What is the hidden score of each row? Scores go from 0 to 20, and 10 is about the middle. The score is a weighted sum of the row's numbers plus the product of two more (or one squared), each taken from its middle value.
<-12  -5  -7 -19 -17   9  17  44 -15  16  -1   0  11  25   3 -11   5  10   3  12  18  38 -17 -18> -> 3
<-20 -34   1  25  20   7 -35  21   9 -24 -32  20   8  -5   1  48   9 -24  10 -38 -14 -17 -59  -1> -> 15
< 43  16  34  21  28  22 -22 -55   4 -28   0 -15 -13 -38 -24  18  31   3   9   2 -17 -40  25  46> -> 12
<-16 -24   3  49  11  24 -18 -34   0 -45 -16  31  -8 -44  -7  41  47 -38   1 -16   7 -57   4  54> -> 13
< -9 -37 -16  65  25  35   4 -85 -20 -68 -11  42   8 -45  20  52  47 -46 -15  -7   0 -58  20  58> -> 7
<-36 -36  16  21  18  16 -13   2 -11 -19 -19  22   5  -3   3  33  30 -27   2 -28  35 -10 -24 -19> -> 13
<-28   3 -17  55  17  20   3 -29   8 -50 -20  51   5 -38   0  32  27 -27 -28 -32  -3 -45  -1  58> -> 11
< 41  33 -50 -51 -24 -68  43 -18 -18  39  66 -40 -25  57  30 -32 -23  56  43  43  12  36   2 -31> -> 6
< 13  30  -1 -33 -19 -38  23  27   4  35  14 -27  -8  34  14 -15 -13  23  20  31  -3  28   0 -33> -> 9
< 29  -4  45 -24  -4  15 -45  10  19  31 -18 -20 -11  -2 -26  -5  -6 -11  28   6 -24 -10  -7 -40> -> 12
<  4 -22   3  24  33  17   3  12   0 -22 -19   7  28 -27   3  24   9 -22   1 -35 -14 -19 -12  28> -> 6
< 29  40  50  -8  14  -6 -31  19  17   5  -9  -2  15 -29   7 -26 -24  11  -3 -28 -39  21  11  13> -> 9
<-15   8  14  29  -5  34   0 -35   7 -27 -20  42  -3 -29 -15   8  17 -23 -37   8 -26 -34  21   8> -> 16
< 34  55   6 -22  -1  -9  13  25  35  33  10  -3   6   1 -11 -40 -13  24  -3   7 -48  14 -11 -18> -> 6
< 24  35   3 -16  39   5 -32  -4  21  19   3 -29 -13 -16 -40 -38   0  26  20  28 -47   5  31  21> -> 9
<-11  11 -29 -32  -4  -8  50  21   1  13  33 -12   8  36  19 -34 -20  47  13  15   6  39 -32 -43> -> 9
<-40  34 -24 -22 -18   6  17  14  17  22  -1  -1  -5  10 -28 -44  -9  21  -8  35   4  16  16   0> -> 10
< 46 -18  81 -17 -10  -7 -30   2 -26  39   5 -27 -11  19  28 -12 -35 -12  -7  -1  15  28  30 -58> -> 14
< 34  -4  25 -19 -48 -15 -43  -1   0  58   9 -44 -45  13  -9 -34 -79  -3 -39  34 -21  24  31 -29> -> 15
<-49 -21 -33  36   6  16  24 -22 -21 -31 -13  35  13 -35   7  22  30 -17  -9 -15   0 -20   9  53> -> 11
<  2 -48  22  43  38  26   2 -50  -9 -37  -9  29  29 -33   4  50  42 -13  -4 -26  24 -46  16  44> -> 7
<-68 -27 -54  16  -2  38  10  -7   2 -35 -13  31   6  -5 -43  17  30 -14 -21   8  27 -20 -10  25> -> 11
<  7 -27  26  41  33  15 -18 -37 -28 -29   3  13   7 -37   8  20  41 -27   2 -21  16 -39  13  38> -> 9
< 35  28  32   0  20  16 -44 -18  21   0  -2 -15 -29 -25 -56 -16   1   5   9  12 -23 -12  42  32> -> 13
< 120    4  -31  -69  -78 -112   47  -70    0   65  127 -106  -96   84    0  -31  -60   47   16   97   26   46   51   -5> -> 9
<-11 -26   7  13   0  16 -36  -7   4 -27 -33  23   8 -20 -30  41  22 -35  10 -21   0 -35 -25  -9> -> 12
< 11  25  16  -3   0  13 -17  17  14  -3 -15   5 -29 -11 -18 -21  -7   8  20  13 -35 -23  22 -22> -> 13
< -9   5  24 -13  24   0  16   7 -22  -4 -10 -11  30  -1   1 -22   1  16  -6 -19   6  33  10   5> -> 11
< 13  -9  16  18  44  21 -22 -42  -7 -25  -6   0  -8 -27 -20  23  28   9  17 -12  -4 -36  19  47> -> 15
< 54  -1 -18 -47 -32 -56  34  -3   3  38  53 -49 -12  53  23  -9 -20  44  47  56  37  27  11 -41> -> 5
< 25  -3 -52 -38 -36 -46  25  -2  12  21  60 -67 -54  57 -21 -33 -54  44   0  49  -8  30  22 -46> -> 18
< 52  23 -42 -57 -42 -86  30 -12   5  46  92 -64 -38  64  22 -17 -12  67  42  55  27  38  -9 -20> -> 1
< 76   7 -47 -54 -57 -95  51 -20   9  50 104 -85 -55  78  -6 -12 -42  49  34  69  15  28  12 -44> -> 6
< 42  10  65 -14  17 -15  -3  21 -17  30   8 -26   0  -4   7 -35  -7  -9   0 -12  -5  28  10 -11> -> 9
<-14 -14  23 -30 -13 -23  30  11 -38  31   8 -13  23  34  33 -34 -41  11  -9  10  23  59   8 -46> -> 9
< -5  11  44 -25   2   3  24  -6 -42  36   9 -12  18  13   8 -55 -29  30  -5   5  11  39  50 -16> -> 8
<-56 -18 -22  22   0  25   3   3 -23 -19 -28  31   0  -5  -5  31  31 -35  -7  -2  20 -32 -11 -11> -> 9
<-20  23   7 -10  -3   2 -19  37  13  24 -20   0  -6   3 -15 -33  -4   6   5  -4  -6   3  12 -21> -> 10
<-40  -3 -35  31  18  20  19  16  19 -31 -20  39  20 -30  15  17   4 -18 -19 -37 -15 -19 -38  31> -> 4
<-21 -40  -9  34  20  30  15 -37 -16 -51 -12  28  -1 -17 -16  34  46 -24 -13   0  26 -51  -3  20> -> 11
<-14 -29   5  38  19  27  23 -25 -18 -31  -3  23  23 -25   7  34  39 -26 -24 -19  25 -32  11  34> -> 5
<  9 -21  53  38  11  10   0  -1 -17 -23 -14  24  33 -15  24  38  26 -39 -18 -50   6 -15 -20  -2> -> 11
< -8  -1   2  37  30   7  -1 -10 -17 -47 -28  38  13 -38  17  16  25 -26 -17 -63 -18 -13 -24  44> -> 11
<-10 -48  25  43  12  28   4 -51 -34 -20 -19  24  18 -19   8  39  45 -25  -6  -7  55 -35  19  39> -> 8
<-12   0  19 -27  16   7  -7  23 -10  13  -8 -11   4  12   7 -22  -2  13   9 -11   6  33  -5  -3> -> 11
<  9   0  27   9  19  29 -14  -3  13 -18 -12   8   6 -28  -5  11  13 -12  -4 -13 -10 -15  -4  20> -> 9
<-14   2  29  17   4  15 -14  -7  25 -27 -33  27   2 -31 -17  28  10 -19   9 -12  -7 -28  -4  28> -> 14
<  5  11 -54 -30 -39 -32  39   7  29  -2  20  -7 -10  43  16 -23 -30  50   9  22 -16  31 -41 -22> -> 9
< 17  28  30  16  23   8  11 -21   3 -13 -13  12   1 -44   7 -16  -6  -2  -1 -23 -37 -14  49  53> -> 10
<  87   -6  -23  -57  -80  -98   68  -68  -19   81  127 -104  -88   74    3  -67  -79   62  -11   97   38   60   89  -11> -> 2
<-14   9 -27 -24 -14 -23  54  42  -7  30  34 -14  11  40  25 -29 -29  31 -11  19  10  53 -12 -21> -> 5
< 14  48 -25  38  40  23  -4 -39  55 -49 -10  19 -18 -71  11 -24  10  21  -6  -3 -74 -28  29 102> -> 11
< -5  43 -23 -22  16   9 -15   0  35  23   4  -6 -15  -4 -35 -50 -12  43   5  29  -1  11  30   5> -> 10
<-36 -41 -15  49  31  29  19 -45 -23 -38  -7  26  20 -31 -17  21  39 -34 -17  -3  31 -39  23  48> -> 11
< 11  53  -1  -3  -5   4 -39  23  48   4 -24  10 -38 -22 -16 -32 -19  23   3   0 -65  -9  -8  15> -> 14
< -4  26  -5  -6  -8  -8 -12  21  24   2 -19  14 -10  -3   1 -26 -15  26  11  -2 -41   6 -27 -26> -> 12
< 17 -19   0 -51  -6 -31  53   8 -48  52  50 -52   2  66  21 -14 -17  29  15  50  59  50  38 -56> -> 6
<-37 -28  -5  17  18  20  -5   2 -32 -12  -9   8   9  -5  -4  35  31 -20  -6 -27  29  -7 -15   5> -> 13
<-33 -45  16  28  15  21  11   9 -15 -28 -28  36  26 -10  23  35  18 -42  -8 -30  13 -15 -26  10> -> 4
<  66   24  -57  -62  -65 -100   58  -11   25   52   93  -82  -47   71   22  -27  -46   45   30   74   11   41    7   -6> -> 10
<  7 -30  21  55  -3  14 -14 -20   1 -40 -20  36   7 -31   7  61  40 -44 -14 -37  -2 -47 -35  15> -> 9
<-14   0  -1 -18  -7   3 -22  36  -5  38   4 -32  -2  30 -18 -23 -15  -9   3  24  12   7  21 -68> -> 11
< 12  21  35  -7  19   4 -11  31   5  16  -8  -5   5  -6   1 -22  -6  36  11   1 -12  26  -2 -11> -> 3
<-45 -30 -17  52  13  31  12 -43 -18 -51 -18  51  32 -32  11  33  23  -6 -16 -25  13 -32   0  60> -> 8
<-34 -18  -8  32  10  40   2 -24  -7 -34 -11  24   8 -24 -18  28  36 -29 -10 -14  24 -32   2  37> -> 9
<  1  -2  18 -33  12  -7 -21  32  -2  25 -10 -16   5  15  -5 -20  -1  10  16   0  25  19  -6 -31> -> 13
< -1 -14  19  28  24  16   1  11   7 -35 -25  17  26 -13  -7  42  29 -34  -3 -44  -9 -14 -25  10> -> 13
< -3  15  -3  26  34  20  14 -48  -4 -39  10   7  -6 -43  -4  -5  27   9 -11   5 -13 -24  53  75> -> 11
< 21  13  -1  -4  21  14 -51  15  30 -14 -10  -8 -16 -35 -38  -5  10  13  18  -1 -40 -27   7  30> -> 15
< 34  26   9 -33 -44 -49   7  -5  -7  49  45 -48 -34  37   7 -45 -60  24 -19  28   0  50  18 -27> -> 12
<  5  21  37  -8  -3  -1   9  40  -3  33 -19   7  -7   4  16 -30 -33  -2 -19 -12   3  16  30 -32> -> 13
<-42 -29 -25  49   9  34   3 -20  -1 -46 -20  38  -4 -28  -2  48  46 -39 -18 -11   9 -55 -17  25> -> 10
<-12 -25  38  38  15  18  -1 -20 -33 -21  -6  30  18 -24  13  35  21 -40 -22 -37  -5  -8  -2  20> -> 11
<-36   3  21 -29   0  22   0  25 -18  30 -10  -5  21   1   0 -38 -22  -4  -5   4  34  32  40 -23> -> 2
<-22  21   1 -19  14  21  -3   0 -10   6   5   0   8 -11 -27 -29   1  27  -7  14  21  27  23  19> -> 14
< 26   8 -38 -48 -55 -65  63 -12 -11  47  63 -47 -14  54  29 -27 -29  30  15  64  37  37  30   0> -> 7
<-23 -25   6  45  17  25  -2 -19 -17 -36 -14  36  21 -28  16  30  31 -28 -11 -24   8 -22  -2  27> -> 7
<-26 -25  22   0   4  17 -14  20 -31  -8 -27  13  46 -10  -1  21  12 -33 -18 -38  28  16  -6  12> -> 10
<-14 -34  35  22  14  10  -3 -23 -54  -9 -18  21  28 -10  12  30  34 -24 -11 -21  40 -15  16  -6> -> 7
< 16  44  -1  -4  32  13 -24  -4  14   5 -16 -19  -8 -26   0 -45 -20  35   5 -14 -44  20   6  34> -> 14
<-38 -35 -38  47  -3  38   5 -39  -7 -49 -25  46  -2 -35 -21  44  62 -43 -19  -7  32 -75  15  81> -> 10
< -1 -41 -16  61   9  39   5 -89   2 -66 -19  45  -9 -47 -15  60  56 -50 -14   3  -2 -73  13  73> -> 10
<  78  -20   24  -34  -57  -80   -3    6    6   64   56  -67  -58   53   43  -32 -103   -7   -4   36   -3   57   31  -36> -> 13
<  4  11   6 -11  18  12 -25   2  -3   4 -10  -5  -4 -23 -14 -28   3  -8   7  -8  -3  -2  26  30> -> 13
<  9  11   3 -11   2  17 -16  28  15  15 -18  15   4   7  -4 -31 -31  25  -1   4 -45   3 -34 -36> -> 12
< -7  -6 -23 -39 -45 -38  10  42   2  29  26 -34  -6  51  13 -14 -35  28 -10   6   9  66 -22 -35> -> 10
< -4 -23  23  37  34  25   8 -27 -26  -4   0  19  14 -22   6  38  26 -29 -18 -27  19 -18  13  38> -> 9
<-24 -36 -37  47  15  28  -3 -53  -7 -46  -8  27  -5 -25 -29  46  55 -31  -7  -2  31 -66  16  47> -> 12
<-20 -17  -9  51  10  36  -8 -28  -7 -56 -10  28  -1 -30  -8  43  33 -52  -1 -28  -6 -41 -21  27> -> 10
< 45  55  12  -9  40   9 -35 -16  34  -7   5 -21 -22 -37 -44 -32  -1  34  23   4 -34 -22  28  30> -> 13
< -6  47 -32 -12  20  24 -40  32  68   7 -22   8  -7 -36 -17 -45 -32  19  -1   3 -69   1  -3  36> -> 10
< -6 -23 -12  39  24  27 -43 -34  20 -42 -21  34   6 -25 -25  45  38 -36   3 -30   2 -59 -35   5> -> 12
<-27 -28 -18  46  20  26  -6 -37 -12 -51 -19  36   6 -24 -20  51  39 -34   3 -18  23 -51  -7  29> -> 12
<-27   2   5  12   9  19   7   1  -8 -21 -18   8   8 -19  -5  18  24 -14 -16 -21  -3  -5 -18  30> -> 13
< -9  29   4  -7  22  10 -22  41  27   7 -23   8   2 -10 -11 -15  -3  -2   5  -8 -39   1   0 -15> -> 12
<-53 -31 -32  22   1  26 -18  19   7 -23 -14  25   7  -4 -11  22  16   4 -11 -18  18  -9 -45   6> -> 12
<-42 -40  29   4   6   4  -2  43 -30  11 -25  13  35   8  13  15  17 -38  -8 -41  48  21 -16 -38> -> 7
<-26 -33  29  21  14   2  -4  -9 -25 -14 -13  22  33 -10  15  35  21 -25  -8 -46  24  -3 -27   8> -> 12
< 30  20   7 -15 -11 -23  -7  51  24  27   5 -15 -10  22   8 -17 -33  -2   3  -8 -39  14 -26 -46> -> 17
< 14 -11  63 -18   0   7 -19  49 -10  31 -26   5   9  18  13  -9 -28 -10 -17 -22  13  26  -6 -47> -> 11
<  0 -35   7  50  21  27   8 -33 -22 -48 -12  24   4 -39   7  31  44 -34 -17 -28  20 -40   1  42> -> 8
<-62 -17   0  17   5  17  23  10 -58 -18 -24  33  31  -3  34  -9  -6  -9 -19 -11  28  11  19  -5> -> 2
<-55 -37 -31  31  11  37  20   4   5 -40 -34  42   8   1  -8  48  30 -11 -34 -18  28 -35 -31   2> -> 10
< -7 -32   4  45  11  26 -17 -41  -3 -38 -22  38   7 -30  -1  48  41 -40  -6 -20   9 -51 -23  29> -> 10
<-30 -32  22  46  28   9  26 -14 -31 -30 -12  27  29 -26  35  29  34 -20  -3 -26  16 -10  13  27> -> 7
<-41  -9 -23  58  15  33  32 -53 -13 -45 -13  55  31 -33  18  15  38 -24 -34 -31  -7 -29  17  51> -> 9
<-30 -53 -22  29  11  40   0 -48  -9 -47 -18  43  13 -12 -21  41  34 -12  -8 -11  34 -46 -13  15> -> 7
<-15 -13  16  38  31  18 -16  -8  -8 -20 -13  21  29 -21   5  42  35 -15  -6 -41  -6 -26 -14  17> -> 7
<-16  -9 -11  20   9  36 -18  10  26 -32 -27  17   8 -18 -13  15  -9  -3  -9 -29 -41 -19 -26   3> -> 10
<-28 -46  16  43  24  12  18 -32 -38 -29  -1  30   9 -10  -7  51  56 -36  -8 -21  52 -38   3  13> -> 10
< -3  26 -42 -46 -25 -37  36  27   7  31  28 -30  13  50  18 -14  -7  43  33  27  16  49 -27 -21> -> 7
<  2  22  -6 -27 -22 -13   8  29  21  18   1 -14  -4  22  -3 -27 -16   4  -3  25  -5  22 -12 -24> -> 10
< 60  22 -36 -49 -34 -72  43  -3   6  56  69 -60 -43  60  17 -36 -51  41  10  73   8  35  27 -27> -> 8
<  2   0  44 -10   4   3 -25  20   0   4 -24  -1  -6 -16 -10   4  10  -6  11 -19  -7 -24   5  -3> -> 12
<-34 -20 -15  37  10  25 -11 -20  -3 -33 -31  32  19 -16 -14  28  27 -15 -11 -18   2 -23 -28  26> -> 12
< 11  24  -3 -31 -16 -21  16  40  21  18   8  -6   3  19   1 -23 -10  11   5   6   8  29 -31 -26> -> 7
<-10  20 -29 -39 -21 -15  33  22   9  39  17 -27 -15  38  -5 -26 -28  25  10  42  -6  30  -3 -47> -> 12
<-29 -35 -14  43   1  36   7 -42 -19 -42  -9  26 -17 -21 -39  40  50 -23 -20   4  29 -47  -3  23> -> 12
<-19 -35 -13  47  14  33 -12 -14   4 -39 -24  24  -1 -21 -22  53  49 -37   5 -17   8 -58 -30  27> -> 11
< 23   5 -14 -28 -23 -34  41  -8 -10  54  54 -39 -26  50   7 -25 -32  47  16  62  -3  22  20 -46> -> 4
<-23 -30  26 -22  -5  -2 -24  38 -14  11 -33  -2  10  25   0   3  -6 -23  -7 -21  22  22 -21 -67> -> 9
< 23 -21  58 -24  13  -2 -11  24 -27  23   4 -17  18  30  18   3 -10   7  36 -22  16  31 -32 -55> -> 11
<  0 -43  53  42  25   1  22   0 -62 -16 -10  24  42 -24  40  31  25 -30 -21 -60  11  -3 -19  20> -> 3
< 27 -25  16  30  36  20 -48 -19   0 -33  -8   7  11 -29 -15  48  43 -36  14 -26   4 -48 -15  26> -> 12
< 31 -45  23  63  25  24 -29 -63   3 -57  -8  30  -3 -43 -10  78  59 -55  10 -26   0 -84   0  48> -> 10
< 26  28   8 -34   2 -23  -5  32  19  23   8 -21  13  21  11 -11  -7  20  23  14   5  26 -27 -33> -> 8
< -1   3  25  27   7  29  11 -28 -11  -8 -19  24  22 -37  -6  30  26 -15 -18 -25  11 -22  -2  38> -> 7
< -8 -32  17  50  33  22   8 -42  -9 -42   4  33  13 -29 -11  45  38 -20 -12 -16  19 -57   4  34> -> 8
<-45 -21 -21  41  16  23  23 -29  -8 -49 -21  46  10 -23   2  32  31 -15 -11 -23   5 -34  -3  32> -> 10
<-22   1  -5  -1   6  17 -15   8  16  -9 -26   2   7 -26 -10 -14  -4  -8   7   4 -16  -9  20  32> -> 11
< 15  -3  14  -5 -12  -8 -19  37  15  33 -12  -7 -20  12   1  -9 -37 -12  -4  -2 -24   3   1 -51> -> 15
<-11 -27   7   4   5  27 -21  21 -17 -10 -22  12  37  12 -22  32  16 -20  -6 -32  16   1 -50 -29> -> 8
<-54 -25 -45  32  10  29  13 -21   2 -41 -11  44   8 -17 -29  45  49 -28 -11  -2  46 -48 -20  17> -> 11
<-41 -29  -7  25  -6  20   6  -2 -14 -20 -29  33  15 -21   1  40  32 -35  -4 -27  22 -28  -6   1> -> 5
<-12 -41  33  20  10  16  -2   5 -15 -13 -12  21  38  -7  18  48  27 -47 -18 -34  42  -4  -6   1> -> 4
<-29 -26 -11  23  21  21 -21  -3   6 -36 -18  24   4 -21 -24  24  40 -25   8 -27  27 -32 -25  16> -> 14
< -8  58 -47 -26  -2   4  36  -4  23  23  19   2 -18  11  -8 -62  -9  40  12  67 -19  12   6   0> -> 8
< 19  28 -45 -50 -36 -67  70   3  -3  34  61 -44 -14  62  30 -26 -29  51  15  37  26  41   9 -41> -> 7
<  0 -34 -14  59  21  36   9 -90  -8 -68 -16  48 -14 -43 -27  51  56 -30   3  -5  -3 -85   6  52> -> 13
< 61  36  27 -17  45   7 -19 -17  14   0  -1  -9  -4 -20 -10 -46  -9  27  11  -4 -46   1  17   6> -> 13
<-15 -42   4  39   1  16  -4 -26 -13 -27 -24  29  -7 -20   7  61  46 -36  -6 -23  11 -40 -22  31> -> 12
<-10 -26  14  17  22  27 -12 -16 -24 -18 -18  10  10 -19  -8  27  29 -24   6 -13   2 -26  23  16> -> 9
< -3  11 -16 -23  -9 -16  36  49  -8  22   8 -18  15  28  19 -21 -14  33   6  -4   6  43 -30 -44> -> 5
< -8 -11 -31 -43 -27 -33  26  19 -10  48  36 -34 -12  56  12  -2 -22  36  30  38  56  42  -8 -48> -> 12
<-45 -34  43 -11  -5   5 -11  34 -31  24 -30   7  46  25  19  12  -2 -35  -9 -14  33  38 -22 -46> -> 9
<-47 -37 -11  34  -1  16   8  -9 -35 -15 -19  33  33  -9   0  29  30 -38 -34 -23  40 -16 -10   1> -> 8
<-30  25 -17 -17   5   9 -29  33  41   3 -15  -4  -6  -2 -21 -31 -17  13  23  10 -19   1 -11  -5> -> 13
<  7  -9  -2 -32 -13 -18  42  23 -35  39  22 -23  19  37  29 -22 -19  25  -1   8  29  49  -7 -43> -> 3
<-15 -30   6  23   9  11 -29  30  15 -23 -32  33  27  -2 -12  51  13 -27 -14 -38  -5 -23 -69 -13> -> 11
< 51   4 -18 -38 -35 -44  23  35  12  43  22 -37 -30  41   5 -21 -46  16  18  42 -14  17  13 -40> -> 6
< 60  24  25  -7  12   0 -20 -23  31 -10  -5   3 -25 -34 -27 -16  -5  -2  22   4 -55 -28  34  31> -> 10
< -6   8   5 -23  -6   6   8  27  -6  20 -15  -3   7  15 -18 -27  -9  -2   1   6   8  10   6 -31> -> 8
< 10  29  24  -6  10   8 -20   1  24   6  -9  -3  -2 -24   0 -42  -7  23   7   6 -30  14  34  29> -> 8
<  0 -33  -1  38  13  26 -14 -23  -2 -32 -33  24  30 -30  -4  45  24 -44  -3 -38   0 -29 -29  26> -> 6
< -8 -24  25 -25 -13 -16   6  48 -36  17  -2 -13  37  42  22  -1  -2 -13   9 -27  24  52 -30 -70> -> 6
<  1   8  -6  -2   3  17 -19  38  31  -8 -23   5  -1  -6 -11 -20 -10  21  -1  -4 -45  -5  -8 -28> -> 10
<-48 -18   4  -3  -8  16 -18  39   1  -6 -27  11  14  13 -10  18  -2 -11  -8 -20  16   9 -41 -42> -> 11
<-22 -23 -14  21   3  40   3 -47 -31 -26  -9  29   9 -16 -39  27  37 -31   9   3  52 -39  27  34> -> 8
<-32 -14 -13  53  32  23  19 -38 -25 -37  -5  34  -1 -37   0  29  30 -17 -14 -10   8 -45  11  38> -> 11
<  9  -7 -55 -41 -32 -34  26  -2   2  14  37 -21 -13  61   4 -16  -6  55  37  56  37  26 -15 -33> -> 6
< -2  18 -21 -26   0  13 -33  34  52   8 -26  -6 -11  -7 -34 -33  -5  13  32  13 -24  -4  -5  14> -> 10
<-38 -14   7 -21   7   5   8  26 -21  17 -12  -7  34   9   7 -20   1  21  18  -3  35  45 -14   1> -> 15
< -6  16  18  -8  19   6 -21  34  13  18 -25   3  13 -10   2 -18 -19   3  -8  -3 -26   6   2  -8> -> 10
< 43  17  49 -20  42  19 -28   4  12  17   0 -22  11  -9 -15 -29 -12  24  21 -12 -20  25  20   1> -> 10
<  9  15   7  -6   9  15 -24  12  18   0 -14  -4 -15  -7 -26 -13  -1   1  21  11 -16 -25  15   0> -> 10
<-33 -19 -12  56  23  25   5 -54   3 -25 -14  47  13 -39   9  48  38 -37 -23 -16  10 -35  10  59> -> 11
< -9 -41  39  -5 -24  14 -22  13  -8  18 -11  -7 -30  22   7 -16 -45 -11 -20   2   2  22  30 -32> -> 15
< 18  -9  -5 -22 -45 -31  32   6   8  30  20 -23 -22  40  11  -3 -34  -2   8  30  22  26  -9 -34> -> 10
< 13  18 -50 -48 -41 -44  16  17  16  29  35 -29  -9  52   7 -16  -7  41  22  48  39  29 -36 -34> -> 10
< 35  25   5 -30 -20 -22  17  28  17  25   3 -16  16  23  27 -22 -32  17   2  12 -16  18 -20 -51> -> 5
<-36 -26   5  32  18  18  12 -16 -29 -34 -25  24  23 -17  21  25  31 -29 -16 -20  41 -17  -4  28> -> 10
< -9  14  16  21   5  17   9  -2 -12  -9  -5  21  33 -27   3  10  12 -20 -24 -23   2  -7  18  23> -> 4
<-14 -14  14  57  23  28  11 -49 -27 -43  -7  33  11 -31  -5  40  50 -27 -10 -20  20 -47  15  27> -> 10
< 37  -8   1 -27  -9 -27  10  32   5  21  11 -25 -15  32   3 -22 -26  16  12  12 -10  15 -13 -45> -> 11
<  92   27   -8  -52  -60 -103   27  -26   19   40   77  -74  -45   58   31  -27  -48   52   51   43  -13   39  -13   -9> -> 8
< 36   5  26 -25 -45 -40  -4   4  21  36  17 -26 -29  28  12 -32 -61  -2 -32  22 -26  39  19  -7> -> 17
< -3  10 -11 -46 -18 -44  34  36 -29  39  28 -38  24  46  26 -11  -5  32   9  14  38  73 -32 -28> -> 10
<-48 -20 -47  48  36  32  33 -38 -25 -46 -24  50   8 -32  -2  26  35 -21 -20 -21  -1 -46  13  40> -> 9
<-14 -19  26  39  22  15  -2  -2 -16 -34 -18  29  31 -21  16  30  22 -18   2 -43  -3 -21 -10  10> -> 8
<-23 -38 -10  60  37  27  30 -84 -41 -52   1  38  12 -46  -5  41  58 -27 -17 -11  32 -64  42  71> -> 10
< 14  16  26 -21   7   2   8 -23 -20  39  12 -10   9   9  -2 -49 -12  25   1  22  28  14  48 -18> -> 5
<  3  14  16 -23 -11 -12  -8  44   9  11 -14   0 -14  17  -3 -19 -21   9  -1   3 -20  16 -39 -15> -> 14
<  8  52  10 -14   2   5  -4  43  27  17  -4   8   3 -11  -2 -41 -27  13  -9   1 -46  15  -4  -3> -> 8
<  8  18  22  10   9   4 -10  -8   1 -11 -12   2  -5 -27 -16  -1   7 -21  -2  -9 -16 -16  24  10> -> 12
<-31 -14  -8  14   0  23 -20  21  27 -18 -18  27   7 -11 -35  38  23 -25  -4 -20  -4 -19 -43  -5> -> 12
< 19  21 -16 -18 -24 -11  25  30  27   6   2  -3 -19  24   8 -18 -24  12   1  27 -21   2  -9 -28> -> 12
<-37  -3   4  -9   6  10 -32  24  12  -7 -18   4  12   6  -6  13  14 -14  -9 -27  19  22 -13  -1> -> 14
< -9   5 -51 -39 -38 -29  24  22   6   5  28 -17  -2  57  20  -1  -5  52  21  52  41  37 -52 -34> -> 10
<-20   1 -25 -34 -10 -29  38  35 -25  27  11 -10  26  49  35  -8 -12  29   6 -11  24  51 -36 -53> -> 6
< 26  61   4  -1  27  19 -17 -25  33   1   9 -19 -38 -38 -56 -40  -4  35  20  41 -47 -24  71  49> -> 10
< 19  29 -76 -48 -60 -72  63 -13   6  50  75 -50 -32  60  22 -55 -57  44   4  83  20  41  50 -23> -> 6
<-29 -25  38  28  21   4  22 -26 -47 -13 -11  26  41 -12  33  21  31 -24 -18 -28  41   7  17  13> -> 8
<  1  35  44  -5  17  -3 -22  35  13  23 -18  -8  14 -22   5 -39 -13  -3   1  -6 -32  33  39   6> -> 9
<-51  -5 -11  14   9   6   6  15 -23 -25 -21  21  17 -10   1  16  30  -9 -18 -34  33  -6 -25   1> -> 14
<  6  21 -25 -42 -21 -24  20   3 -15  33  30 -38  13  34  -8 -20  -3  24  19  28  29  36 -13 -29> -> 10
< 22  37  21   7  37  22  -7 -29  13 -14   7  -7 -33 -43 -22 -13   0  22   6  10 -47 -38  55  46> -> 14
< 11 -13   5  30  32  35 -17 -47  15 -35 -13   8 -16 -43 -25  27  43 -22   1  -6   3 -51  20  47> -> 13
<-44  25 -34 -19  18   9 -27  45  12  -1 -32   8  21  -1   8 -17  -5  20  14 -28 -27  31 -35 -20> -> 10
<  4 -26  56  -1  20  -1 -26  20 -30   4  -8  -1  43   7  17  26  12 -13  -5 -54  10  16 -37 -41> -> 8
